128 stands for zero in the data rows.
Some points, one per row:
tensor([16, 69, 53, 156, 159, 152, 181, 205, 179, 160, 160, 187, 129, 174, 82, 89, 151, 169, 111, 163, 71, 51, 118, 210, 146, 176, 108])
tensor([131, 166, 108, 143, 107, 119, 110, 135, 98, 112, 107, 126, 119, 129, 106, 131, 150, 164, 118, 166, 126, 144, 122, 148, 127, 143, 132])
tensor([142, 194, 129, 127, 110, 118, 105, 151, 126, 139, 139, 126, 140, 167, 154, 157, 144, 155, 110, 151, 104, 101, 99, 146, 125, 135, 108])
tensor([106, 125, 115, 142, 133, 140, 157, 170, 150, 142, 129, 138, 127, 147, 118, 120, 145, 144, 120, 141, 113, 105, 120, 144, 129, 134, 116])
tensor([124, 153, 121, 153, 84, 107, 111, 132, 138, 101, 104, 140, 116, 157, 123, 130, 146, 174, 136, 161, 124, 126, 130, 175, 113, 144, 145])
tensor([142, 153, 103, 168, 94, 84, 95, 160, 106, 146, 158, 176, 130, 170, 111, 126, 164, 150, 107, 156, 107, 112, 144, 215, 139, 173, 112])
tensor([139, 166, 86, 169, 163, 101, 161, 157, 160, 155, 160, 154, 173, 163, 128, 173, 206, 209, 84, 116, 53, 58, 86, 192, 112, 161, 107])
tensor([140, 172, 146, 146, 133, 124, 124, 129, 149, 119, 155, 147, 136, 161, 135, 138, 214, 164, 132, 136, 73, 80, 104, 156, 115, 115, 68])
tensor([146, 177, 119, 170, 136, 127, 153, 188, 136, 143, 144, 167, 113, 156, 115, 130, 170, 174, 113, 129, 78, 71, 96, 135, 98, 138, 91])
tensor([123, 144, 119, 143, 120, 115, 132, 127, 135, 129, 138, 139, 121, 127, 110, 126, 164, 163, 122, 129, 93, 99, 136, 167, 145, 150, 118])
tensor([135, 164, 117, 148, 112, 110, 125, 117, 132, 123, 140, 137, 121, 124, 126, 125, 171, 147, 123, 146, 130, 129, 148, 143, 119, 140, 103])
tensor([117, 156, 112, 124, 122, 142, 127, 128, 108, 148, 146, 167, 127, 121, 127, 131, 194, 184, 115, 119, 94, 70, 102, 145, 143, 151, 121])
tensor([61, 99, 79, 157, 146, 166, 194, 209, 183, 166, 161, 182, 131, 149, 88, 105, 161, 163, 108, 138, 87, 87, 115, 172, 126, 150, 113])
tensor([118, 154, 100, 134, 90, 107, 150, 185, 148, 99, 78, 105, 95, 153, 113, 127, 157, 130, 84, 154, 123, 127, 119, 139, 78, 148, 162])
tensor([152, 183, 130, 133, 131, 127, 112, 131, 128, 126, 149, 188, 103, 175, 126, 98, 194, 140, 113, 151, 133, 117, 196, 232, 161, 175, 67])
tensor([165, 181, 153, 162, 133, 101, 146, 181, 152, 143, 145, 145, 106, 189, 95, 104, 215, 200, 89, 110, 89, 106, 160, 195, 132, 171, 108])
tensor([0, 0, 0, 79, 148, 223, 249, 225, 146, 114, 111, 156, 128, 131, 50, 30, 91, 110, 89, 140, 82, 49, 52, 103, 96, 188, 210])
tensor([148, 147, 136, 140, 98, 125, 141, 123, 112, 119, 140, 145, 123, 138, 126, 147, 172, 147, 105, 114, 108, 119, 124, 124, 118, 147, 147])
tensor([128, 128, 122, 124, 130, 113, 115, 121, 125, 113, 140, 118, 131, 142, 160, 149, 142, 147, 101, 139, 109, 99, 147, 178, 124, 143, 104])
tensor([163, 166, 76, 218, 52, 77, 89, 139, 131, 106, 120, 163, 86, 183, 67, 151, 220, 193, 109, 88, 71, 64, 76, 145, 87, 94, 86])
tensor([136, 161, 110, 146, 90, 106, 135, 140, 136, 124, 128, 160, 90, 156, 129, 99, 201, 166, 92, 139, 108, 138, 153, 214, 158, 158, 126])
tensor([127, 170, 138, 125, 115, 95, 108, 132, 121, 99, 103, 126, 119, 149, 135, 140, 155, 135, 100, 144, 127, 125, 136, 136, 97, 145, 154])
tensor([121, 146, 75, 169, 86, 46, 134, 137, 113, 134, 145, 193, 127, 167, 129, 151, 207, 192, 84, 110, 93, 74, 90, 118, 105, 175, 150])
tensor([148, 156, 122, 140, 127, 136, 136, 136, 126, 139, 156, 160, 117, 107, 85, 110, 148, 140, 103, 126, 124, 143, 163, 179, 151, 154, 121])
tensor([116, 121, 83, 123, 126, 139, 146, 139, 120, 149, 180, 193, 123, 95, 48, 82, 145, 144, 97, 127, 115, 144, 185, 223, 180, 180, 126])
tensor([141, 140, 109, 130, 105, 103, 104, 157, 149, 89, 101, 120, 126, 169, 149, 156, 159, 136, 85, 156, 121, 131, 139, 153, 108, 151, 127])
tensor([237, 194, 120, 210, 24, 50, 116, 168, 104, 144, 125, 146, 112, 138, 92, 125, 198, 162, 142, 177, 155, 150, 197, 215, 192, 161, 89])
tensor([126, 141, 102, 115, 103, 92, 111, 122, 103, 97, 110, 143, 116, 133, 114, 120, 171, 144, 103, 134, 118, 120, 120, 153, 116, 167, 161])
tensor([134, 165, 113, 138, 122, 117, 135, 143, 124, 127, 141, 145, 121, 136, 100, 122, 183, 172, 115, 124, 101, 100, 140, 182, 152, 141, 125])
tensor([136, 209, 132, 133, 163, 93, 104, 149, 106, 76, 154, 152, 92, 195, 107, 170, 219, 190, 77, 170, 77, 127, 163, 181, 87, 208, 136])
tensor([140, 160, 125, 137, 112, 113, 127, 143, 123, 122, 111, 134, 117, 150, 126, 133, 137, 137, 121, 138, 121, 121, 124, 149, 125, 130, 131])
tensor([125, 148, 125, 137, 120, 83, 121, 109, 130, 139, 121, 157, 111, 138, 136, 133, 148, 167, 114, 131, 136, 98, 114, 141, 109, 138, 106])
tensor([150, 215, 169, 158, 65, 42, 123, 213, 139, 144, 114, 120, 36, 216, 127, 160, 182, 172, 135, 187, 89, 103, 154, 222, 113, 191, 43])
tensor([146, 123, 153, 129, 80, 89, 103, 115, 143, 125, 113, 148, 102, 127, 119, 157, 164, 140, 98, 175, 116, 119, 109, 160, 118, 163, 146])
tensor([117, 130, 96, 111, 111, 135, 135, 121, 104, 111, 135, 164, 114, 138, 115, 135, 184, 151, 89, 110, 96, 105, 99, 131, 107, 158, 173])
tensor([93, 130, 122, 155, 129, 136, 148, 165, 146, 129, 123, 142, 119, 171, 108, 113, 158, 145, 123, 152, 115, 90, 128, 152, 112, 139, 112])
tensor([144, 167, 135, 151, 97, 96, 64, 114, 134, 119, 92, 123, 122, 161, 119, 118, 155, 175, 99, 136, 150, 157, 122, 167, 146, 156, 137])
tensor([127, 155, 98, 151, 127, 116, 131, 155, 126, 152, 164, 195, 119, 142, 77, 90, 186, 182, 103, 145, 108, 123, 174, 233, 162, 169, 109])
tensor([132, 138, 124, 151, 133, 141, 146, 152, 136, 147, 126, 161, 118, 163, 135, 146, 169, 161, 112, 131, 89, 86, 107, 136, 130, 134, 109])
tensor([128, 138, 117, 142, 124, 127, 134, 139, 130, 140, 150, 152, 128, 124, 102, 110, 146, 144, 115, 132, 123, 133, 149, 170, 144, 149, 123])
tensor([132, 141, 106, 125, 101, 95, 113, 133, 118, 109, 95, 125, 105, 152, 119, 128, 155, 136, 102, 146, 142, 131, 133, 152, 119, 140, 142])
tensor([136, 136, 114, 137, 93, 90, 137, 160, 139, 100, 84, 124, 111, 150, 103, 124, 160, 139, 102, 137, 124, 120, 120, 158, 106, 152, 145])
tensor([122, 132, 104, 124, 106, 127, 147, 158, 133, 108, 106, 122, 108, 141, 118, 119, 133, 123, 98, 140, 127, 118, 126, 132, 107, 145, 157])
tensor([167, 184, 105, 193, 83, 117, 108, 140, 106, 95, 72, 103, 109, 156, 102, 97, 211, 162, 42, 201, 148, 109, 186, 149, 77, 213, 192])
tensor([127, 183, 136, 134, 52, 102, 137, 176, 87, 102, 144, 157, 81, 241, 86, 86, 255, 168, 145, 185, 102, 60, 114, 231, 191, 99, 70])
tensor([120, 137, 95, 175, 93, 89, 120, 91, 126, 156, 87, 205, 133, 174, 115, 133, 255, 191, 88, 121, 109, 115, 103, 211, 122, 141, 124])
tensor([133, 155, 141, 147, 122, 105, 103, 129, 118, 124, 121, 109, 133, 132, 116, 132, 141, 150, 134, 145, 110, 143, 141, 172, 136, 148, 136])
tensor([130, 115, 111, 162, 119, 108, 139, 157, 145, 125, 120, 133, 115, 171, 128, 146, 163, 165, 117, 148, 114, 123, 115, 168, 115, 152, 128])
tensor([147, 198, 128, 148, 105, 115, 118, 130, 89, 152, 126, 139, 118, 179, 110, 112, 176, 151, 115, 164, 134, 124, 151, 200, 143, 110, 105])
tensor([157, 177, 136, 191, 127, 57, 129, 154, 171, 144, 122, 152, 103, 134, 126, 98, 182, 164, 140, 248, 145, 138, 152, 203, 124, 159, 153])
tensor([190, 197, 110, 139, 97, 86, 84, 165, 148, 137, 147, 199, 127, 215, 131, 122, 224, 212, 87, 183, 84, 157, 185, 238, 170, 177, 164])
tensor([182, 212, 141, 190, 44, 53, 95, 89, 191, 109, 83, 133, 121, 147, 141, 114, 176, 160, 52, 142, 112, 89, 133, 202, 115, 132, 103])
tensor([172, 187, 144, 167, 97, 74, 118, 155, 142, 119, 157, 152, 118, 153, 65, 133, 177, 153, 63, 133, 103, 134, 168, 255, 149, 153, 83])
tensor([151, 169, 127, 147, 109, 109, 93, 122, 136, 116, 121, 112, 157, 142, 125, 129, 163, 157, 103, 168, 143, 141, 129, 153, 143, 123, 108])
tensor([141, 159, 137, 144, 104, 112, 129, 119, 130, 147, 129, 126, 100, 165, 123, 132, 151, 157, 99, 169, 128, 175, 152, 181, 124, 151, 116])
tensor([113, 120, 98, 127, 120, 125, 132, 137, 127, 140, 151, 162, 126, 123, 93, 101, 143, 143, 116, 132, 122, 132, 154, 186, 156, 160, 130])
tensor([144, 163, 132, 147, 95, 98, 114, 127, 124, 114, 109, 144, 129, 149, 100, 118, 166, 173, 121, 147, 133, 137, 161, 196, 124, 151, 128])
tensor([144, 163, 134, 140, 123, 116, 137, 137, 129, 136, 149, 163, 116, 113, 89, 112, 157, 140, 100, 126, 121, 132, 155, 183, 142, 145, 110])
tensor([76, 91, 67, 128, 137, 157, 164, 168, 146, 162, 179, 198, 136, 123, 70, 87, 149, 155, 109, 132, 102, 115, 153, 201, 161, 171, 126])
tensor([130, 134, 127, 136, 130, 108, 113, 123, 124, 136, 128, 145, 119, 141, 114, 116, 151, 140, 122, 161, 127, 131, 146, 170, 132, 150, 124])
tensor([186, 196, 117, 255, 53, 39, 85, 188, 15, 157, 113, 153, 166, 171, 132, 128, 236, 142, 143, 179, 99, 106, 127, 204, 41, 169, 146])
tensor([187, 199, 124, 160, 84, 55, 135, 142, 110, 102, 107, 186, 67, 114, 93, 125, 225, 211, 119, 151, 127, 154, 183, 255, 165, 144, 109])
tensor([223, 212, 122, 192, 90, 96, 124, 89, 133, 107, 140, 95, 132, 87, 123, 140, 143, 172, 77, 145, 103, 92, 159, 206, 86, 183, 117])
Then 16 other points, each followed by its number:
tensor([207, 228, 104, 176, 60, 73, 87, 99, 136, 95, 124, 98, 144, 130, 107, 156, 170, 191, 142, 117, 81, 117, 188, 241, 100, 219, 66]) 0
tensor([198, 166, 141, 202, 100, 119, 154, 204, 147, 177, 185, 166, 190, 168, 78, 158, 255, 242, 85, 109, 33, 62, 46, 179, 129, 153, 71]) 1
tensor([61, 104, 73, 182, 125, 79, 176, 200, 183, 137, 145, 186, 116, 178, 98, 74, 167, 230, 117, 184, 79, 63, 104, 237, 148, 186, 102]) 2
tensor([61, 106, 90, 167, 147, 135, 172, 192, 165, 156, 129, 167, 122, 171, 108, 99, 160, 160, 130, 157, 97, 82, 100, 153, 117, 150, 115]) 3
tensor([122, 148, 120, 169, 118, 65, 65, 173, 152, 142, 93, 133, 130, 163, 136, 129, 200, 143, 107, 182, 113, 105, 100, 173, 113, 151, 140]) 4
tensor([131, 135, 128, 156, 93, 117, 119, 140, 128, 130, 131, 129, 124, 156, 142, 114, 134, 156, 125, 159, 114, 138, 134, 153, 118, 135, 136]) 5
tensor([128, 172, 124, 137, 94, 81, 111, 125, 126, 107, 123, 154, 125, 152, 132, 118, 155, 152, 110, 166, 148, 137, 147, 170, 135, 143, 123]) 6
tensor([139, 135, 118, 155, 127, 114, 118, 139, 127, 122, 121, 160, 113, 146, 121, 123, 154, 158, 125, 146, 120, 92, 137, 167, 119, 117, 104]) 7
tensor([115, 129, 105, 136, 131, 119, 129, 141, 116, 123, 143, 159, 134, 147, 121, 127, 172, 162, 130, 115, 88, 84, 109, 122, 127, 152, 134]) 8
tensor([154, 124, 145, 152, 127, 130, 125, 122, 149, 130, 116, 128, 129, 124, 132, 143, 180, 162, 128, 118, 96, 90, 93, 130, 117, 142, 145]) 9
tensor([148, 153, 116, 134, 122, 121, 132, 142, 137, 133, 145, 148, 120, 127, 97, 120, 156, 152, 104, 133, 111, 122, 147, 172, 135, 142, 119]) 10
tensor([142, 157, 116, 144, 108, 100, 140, 125, 138, 121, 126, 151, 125, 139, 105, 143, 163, 148, 122, 141, 126, 100, 138, 142, 154, 133, 120]) 11
tensor([133, 142, 109, 151, 105, 127, 115, 122, 153, 135, 106, 139, 98, 168, 106, 124, 168, 159, 109, 152, 105, 123, 132, 162, 110, 118, 139]) 12
tensor([100, 122, 128, 150, 115, 81, 131, 160, 123, 165, 146, 152, 120, 203, 113, 158, 180, 168, 129, 159, 114, 134, 133, 226, 106, 156, 142]) 13
tensor([131, 139, 110, 123, 110, 121, 133, 141, 126, 113, 114, 130, 112, 138, 121, 120, 141, 127, 100, 132, 135, 127, 126, 137, 117, 146, 150]) 14
tensor([125, 140, 74, 162, 111, 113, 136, 166, 136, 157, 169, 208, 129, 164, 73, 106, 210, 209, 108, 165, 120, 115, 149, 255, 169, 180, 93]) 15
Which three of these numbered points are nearest to each point below, looking only along the 5 directions in which the first points spread most? Their numbers follow each, nearest first.
tensor([128, 147, 74, 157, 123, 79, 108, 154, 142, 142, 140, 142, 142, 178, 109, 109, 219, 162, 125, 194, 110, 103, 130, 209, 154, 153, 118]) > 13 7 4
tensor([133, 136, 111, 129, 107, 90, 120, 112, 127, 126, 129, 131, 138, 139, 117, 122, 148, 159, 119, 136, 116, 119, 141, 151, 142, 151, 115]) > 11 10 7
tensor([142, 216, 116, 146, 79, 67, 91, 121, 157, 158, 56, 137, 86, 171, 141, 132, 207, 175, 96, 191, 117, 132, 72, 189, 108, 182, 131]) > 4 6 12
tensor([0, 32, 22, 156, 155, 163, 190, 223, 182, 180, 172, 212, 142, 153, 50, 49, 161, 185, 112, 157, 68, 62, 126, 229, 166, 188, 110]) > 2 3 15
tensor([99, 184, 136, 151, 118, 120, 126, 153, 126, 129, 126, 150, 111, 157, 130, 128, 177, 161, 135, 155, 133, 114, 150, 181, 129, 135, 107]) > 7 11 13
tensor([156, 188, 155, 175, 107, 13, 109, 62, 109, 124, 142, 150, 114, 172, 108, 135, 193, 223, 122, 199, 114, 94, 165, 255, 117, 208, 115]) > 0 6 13
tensor([196, 214, 106, 209, 130, 94, 165, 160, 148, 144, 178, 182, 148, 184, 136, 137, 255, 221, 67, 95, 1, 0, 99, 207, 129, 143, 66]) > 1 15 13
tensor([125, 133, 103, 120, 113, 126, 144, 146, 119, 115, 111, 130, 114, 132, 110, 114, 138, 125, 97, 133, 126, 128, 124, 133, 108, 151, 158]) > 14 5 12
tensor([129, 156, 135, 135, 131, 103, 107, 126, 139, 121, 129, 140, 140, 141, 114, 130, 158, 163, 129, 138, 136, 139, 128, 151, 130, 124, 128]) > 11 5 7
tensor([160, 162, 140, 149, 116, 89, 123, 114, 139, 154, 140, 155, 149, 148, 115, 117, 174, 148, 118, 130, 119, 119, 131, 146, 128, 132, 113]) > 11 7 10
tensor([184, 231, 138, 204, 110, 48, 104, 147, 160, 166, 99, 195, 113, 227, 116, 197, 243, 169, 107, 151, 140, 112, 171, 243, 144, 181, 114]) > 0 13 4
tensor([153, 173, 132, 150, 96, 92, 104, 135, 118, 124, 117, 128, 101, 158, 116, 130, 163, 170, 102, 177, 139, 139, 146, 174, 130, 185, 119]) > 6 5 12
tensor([114, 124, 93, 121, 108, 127, 142, 153, 122, 114, 107, 122, 116, 138, 109, 116, 140, 126, 102, 148, 122, 120, 126, 139, 118, 162, 157]) > 14 5 12
tensor([138, 227, 120, 209, 141, 107, 95, 243, 185, 187, 155, 190, 120, 190, 133, 146, 249, 219, 159, 131, 3, 11, 61, 144, 93, 149, 37]) > 1 2 13
tensor([82, 107, 89, 153, 141, 158, 176, 197, 174, 157, 139, 164, 130, 155, 99, 99, 152, 151, 108, 147, 98, 87, 115, 167, 125, 149, 115]) > 3 8 2
tensor([51, 81, 79, 152, 152, 162, 184, 210, 181, 149, 125, 137, 120, 166, 116, 89, 132, 143, 113, 149, 91, 67, 80, 137, 98, 137, 124]) > 3 8 2
tensor([119, 129, 110, 147, 90, 115, 99, 123, 120, 145, 169, 192, 107, 136, 73, 151, 255, 202, 75, 108, 16, 6, 73, 186, 103, 171, 112]) > 1 8 9
tensor([140, 142, 139, 137, 132, 125, 119, 132, 152, 136, 136, 150, 114, 149, 129, 138, 161, 165, 117, 130, 104, 90, 122, 144, 103, 157, 114]) > 7 11 9
tensor([123, 144, 136, 137, 113, 100, 132, 145, 140, 131, 112, 145, 126, 147, 118, 121, 152, 147, 125, 141, 133, 132, 133, 148, 115, 124, 127]) > 5 12 11
tensor([109, 129, 81, 109, 99, 133, 166, 168, 125, 99, 92, 120, 103, 134, 101, 105, 132, 114, 69, 140, 125, 127, 105, 121, 86, 160, 180]) > 14 5 12
tensor([172, 172, 82, 118, 59, 48, 130, 78, 124, 160, 72, 105, 110, 200, 103, 216, 175, 174, 165, 172, 113, 78, 100, 160, 117, 171, 116]) > 4 12 6
tensor([119, 141, 75, 143, 91, 103, 96, 152, 139, 110, 106, 137, 143, 159, 118, 115, 170, 155, 107, 150, 136, 128, 131, 165, 104, 146, 131]) > 12 5 14
tensor([136, 139, 103, 118, 112, 121, 135, 128, 101, 106, 123, 140, 122, 129, 116, 131, 155, 135, 98, 124, 116, 116, 113, 133, 112, 160, 161]) > 14 9 12
tensor([165, 162, 140, 142, 76, 91, 89, 110, 124, 160, 122, 151, 121, 163, 107, 116, 166, 168, 90, 186, 141, 133, 116, 194, 152, 153, 134]) > 6 11 12
tensor([191, 199, 159, 217, 88, 104, 80, 140, 125, 90, 44, 121, 134, 130, 117, 121, 146, 158, 141, 182, 183, 103, 162, 177, 139, 148, 125]) > 6 4 0
tensor([101, 124, 100, 112, 111, 129, 129, 122, 107, 137, 139, 173, 137, 142, 132, 133, 205, 187, 89, 117, 81, 61, 101, 150, 125, 180, 137]) > 8 9 7
tensor([128, 173, 126, 107, 73, 50, 111, 142, 118, 111, 112, 124, 74, 113, 77, 138, 185, 150, 109, 174, 134, 145, 177, 199, 144, 138, 134]) > 6 5 12
tensor([109, 122, 63, 104, 98, 136, 169, 169, 110, 91, 95, 133, 97, 134, 90, 94, 134, 110, 62, 131, 125, 121, 110, 126, 90, 178, 198]) > 14 5 12
tensor([101, 105, 77, 118, 120, 128, 130, 123, 105, 122, 148, 169, 142, 132, 111, 131, 171, 161, 106, 109, 88, 91, 108, 149, 125, 164, 149]) > 8 9 10
tensor([171, 150, 149, 200, 178, 167, 183, 197, 140, 129, 161, 180, 133, 138, 97, 134, 224, 193, 102, 91, 38, 29, 99, 178, 111, 144, 52]) > 1 8 3
tensor([68, 119, 92, 164, 128, 120, 166, 203, 155, 158, 126, 156, 131, 168, 115, 94, 153, 156, 128, 167, 97, 73, 118, 166, 122, 156, 125]) > 3 2 13
tensor([153, 163, 119, 135, 124, 146, 157, 155, 134, 150, 163, 170, 111, 102, 72, 105, 160, 147, 89, 105, 96, 127, 166, 194, 152, 158, 120]) > 10 11 7
tensor([141, 154, 122, 136, 122, 130, 138, 141, 135, 141, 142, 153, 121, 118, 94, 122, 155, 148, 107, 127, 114, 127, 150, 169, 141, 144, 126]) > 10 11 7
tensor([118, 164, 134, 163, 91, 114, 85, 71, 104, 172, 64, 123, 122, 121, 174, 108, 209, 163, 132, 195, 133, 150, 168, 169, 96, 207, 134]) > 6 5 12
tensor([152, 153, 121, 132, 98, 135, 100, 88, 122, 112, 108, 123, 135, 132, 133, 139, 147, 141, 92, 126, 108, 116, 129, 167, 129, 144, 130]) > 11 5 9
tensor([109, 127, 111, 135, 120, 138, 136, 141, 125, 137, 148, 158, 123, 130, 106, 149, 176, 171, 109, 99, 72, 91, 105, 155, 128, 142, 115]) > 8 9 7
tensor([162, 169, 140, 144, 92, 46, 68, 105, 106, 123, 106, 175, 160, 133, 154, 124, 142, 97, 107, 151, 93, 129, 133, 227, 85, 169, 183]) > 6 12 5
tensor([132, 140, 123, 149, 138, 141, 144, 148, 136, 151, 157, 158, 124, 125, 99, 113, 151, 146, 114, 134, 120, 130, 146, 170, 138, 144, 113]) > 10 11 7
tensor([145, 158, 126, 155, 128, 135, 142, 151, 132, 156, 156, 162, 111, 118, 92, 114, 162, 150, 103, 129, 121, 137, 157, 187, 147, 156, 114]) > 10 11 7
tensor([207, 161, 147, 253, 110, 85, 148, 196, 140, 139, 102, 201, 71, 163, 156, 171, 255, 136, 137, 116, 1, 2, 74, 174, 65, 174, 139]) > 1 4 13
tensor([208, 147, 102, 196, 96, 66, 128, 146, 156, 125, 72, 123, 91, 156, 126, 120, 184, 165, 115, 145, 119, 84, 144, 147, 144, 155, 119]) > 4 6 12
tensor([122, 132, 124, 142, 130, 130, 138, 158, 145, 140, 135, 149, 127, 135, 112, 124, 153, 150, 115, 139, 116, 116, 133, 157, 126, 136, 124]) > 7 10 11
tensor([168, 201, 108, 177, 122, 123, 134, 153, 137, 155, 195, 224, 98, 102, 13, 67, 193, 182, 69, 139, 103, 161, 242, 255, 177, 207, 113]) > 15 10 13
tensor([133, 144, 135, 136, 111, 102, 127, 141, 143, 129, 141, 148, 130, 124, 141, 136, 183, 147, 91, 131, 100, 100, 115, 131, 95, 134, 117]) > 9 11 8
tensor([139, 172, 134, 112, 66, 52, 96, 152, 155, 125, 92, 120, 97, 152, 114, 133, 154, 146, 123, 142, 141, 181, 138, 178, 144, 145, 126]) > 6 5 12
tensor([98, 126, 85, 135, 104, 102, 97, 120, 118, 120, 126, 138, 142, 137, 117, 126, 168, 169, 123, 142, 115, 104, 131, 173, 118, 168, 151]) > 12 11 14
tensor([125, 169, 92, 153, 106, 81, 139, 199, 152, 121, 60, 111, 82, 207, 103, 102, 156, 143, 90, 162, 122, 98, 98, 145, 61, 146, 141]) > 4 12 5
tensor([127, 135, 126, 153, 116, 97, 93, 153, 126, 127, 147, 138, 131, 157, 107, 146, 187, 144, 120, 115, 97, 87, 135, 118, 126, 117, 119]) > 9 7 11
tensor([136, 176, 120, 166, 140, 112, 87, 116, 183, 118, 140, 103, 149, 136, 91, 141, 168, 187, 123, 148, 111, 110, 156, 165, 118, 133, 130]) > 11 7 10
tensor([161, 165, 121, 132, 118, 116, 141, 135, 102, 117, 125, 142, 134, 125, 118, 139, 184, 146, 65, 122, 106, 124, 114, 139, 96, 152, 171]) > 9 12 14
tensor([141, 146, 135, 132, 147, 84, 122, 143, 134, 164, 122, 135, 122, 134, 113, 137, 144, 169, 108, 158, 104, 101, 102, 167, 105, 146, 124]) > 7 11 12
tensor([101, 110, 77, 119, 116, 129, 131, 128, 109, 120, 148, 168, 131, 145, 120, 129, 188, 162, 106, 108, 86, 88, 109, 142, 124, 158, 141]) > 8 9 7
tensor([139, 154, 116, 130, 123, 109, 120, 129, 151, 118, 110, 132, 115, 144, 116, 109, 149, 143, 107, 128, 130, 122, 144, 149, 101, 145, 124]) > 5 14 12
tensor([127, 200, 100, 174, 92, 103, 121, 161, 118, 99, 106, 132, 96, 148, 160, 134, 198, 141, 93, 195, 141, 151, 112, 188, 80, 150, 133]) > 4 6 12
tensor([139, 137, 129, 143, 113, 114, 130, 141, 153, 140, 130, 133, 127, 138, 116, 135, 157, 162, 125, 123, 104, 111, 119, 134, 108, 144, 122]) > 7 9 11
tensor([38, 77, 71, 160, 149, 163, 203, 233, 180, 138, 111, 141, 128, 178, 100, 77, 136, 147, 95, 154, 87, 56, 81, 132, 91, 136, 137]) > 3 2 8
tensor([72, 150, 132, 181, 125, 67, 103, 148, 112, 198, 159, 189, 142, 172, 133, 174, 186, 204, 99, 121, 40, 73, 131, 231, 88, 154, 82]) > 1 13 7
tensor([130, 142, 87, 106, 108, 141, 166, 159, 106, 98, 108, 137, 101, 121, 86, 102, 138, 96, 46, 115, 120, 123, 107, 109, 78, 167, 202]) > 14 5 12
tensor([82, 139, 120, 183, 106, 115, 102, 170, 181, 144, 107, 145, 145, 219, 73, 115, 177, 174, 107, 151, 117, 109, 151, 172, 123, 183, 99]) > 13 12 7
tensor([138, 146, 132, 134, 98, 108, 109, 137, 130, 119, 103, 128, 110, 144, 121, 133, 138, 143, 104, 150, 130, 136, 136, 151, 135, 145, 140]) > 5 6 14
tensor([115, 130, 106, 154, 116, 123, 139, 128, 134, 130, 155, 147, 120, 120, 111, 143, 189, 177, 119, 109, 59, 78, 99, 157, 125, 151, 127]) > 8 9 7
tensor([86, 124, 71, 135, 124, 133, 130, 129, 124, 135, 137, 165, 98, 143, 131, 144, 250, 218, 144, 106, 0, 41, 102, 201, 152, 147, 94]) > 1 8 3
tensor([37, 47, 25, 121, 110, 138, 177, 192, 133, 110, 101, 146, 118, 167, 85, 78, 139, 135, 100, 155, 103, 76, 102, 153, 110, 175, 171]) > 3 2 8
tensor([140, 166, 147, 134, 91, 140, 108, 99, 101, 107, 108, 155, 115, 163, 135, 129, 214, 168, 104, 140, 109, 121, 146, 157, 117, 109, 111]) > 11 7 12
tensor([133, 135, 155, 145, 155, 74, 94, 102, 125, 121, 92, 152, 81, 129, 116, 120, 186, 210, 122, 136, 87, 128, 81, 161, 127, 156, 134]) > 11 7 12
tensor([58, 74, 77, 138, 161, 186, 201, 201, 175, 167, 164, 170, 137, 129, 87, 91, 133, 146, 114, 124, 86, 86, 112, 156, 132, 144, 120]) > 3 8 2
tensor([107, 147, 108, 164, 137, 133, 137, 150, 127, 149, 145, 163, 130, 133, 108, 139, 186, 180, 127, 109, 54, 74, 96, 149, 113, 127, 99]) > 8 9 7
tensor([160, 158, 128, 189, 89, 111, 129, 149, 154, 142, 153, 204, 103, 157, 74, 132, 212, 184, 106, 162, 101, 130, 173, 255, 170, 182, 94]) > 15 13 10
tensor([95, 113, 62, 105, 103, 146, 181, 189, 129, 98, 79, 117, 95, 134, 97, 92, 134, 113, 67, 134, 120, 113, 101, 113, 78, 157, 185]) > 14 3 5
tensor([117, 148, 143, 194, 46, 62, 81, 138, 117, 125, 129, 191, 131, 192, 107, 109, 250, 228, 50, 77, 107, 78, 120, 217, 113, 173, 77]) > 1 0 13
tensor([144, 175, 78, 159, 134, 84, 94, 112, 88, 119, 107, 156, 95, 137, 132, 161, 197, 135, 105, 135, 85, 56, 109, 158, 84, 149, 112]) > 9 4 12
tensor([179, 232, 125, 186, 112, 104, 125, 186, 153, 172, 151, 212, 98, 166, 38, 110, 190, 213, 74, 140, 125, 174, 186, 255, 143, 185, 96]) > 15 0 13
tensor([71, 85, 42, 115, 120, 141, 153, 154, 123, 160, 196, 225, 125, 103, 21, 56, 155, 159, 87, 133, 102, 135, 203, 255, 205, 207, 138]) > 15 2 10
tensor([111, 143, 96, 120, 107, 106, 150, 151, 111, 113, 169, 162, 118, 179, 133, 136, 219, 153, 116, 121, 83, 84, 103, 130, 121, 164, 136]) > 8 7 9
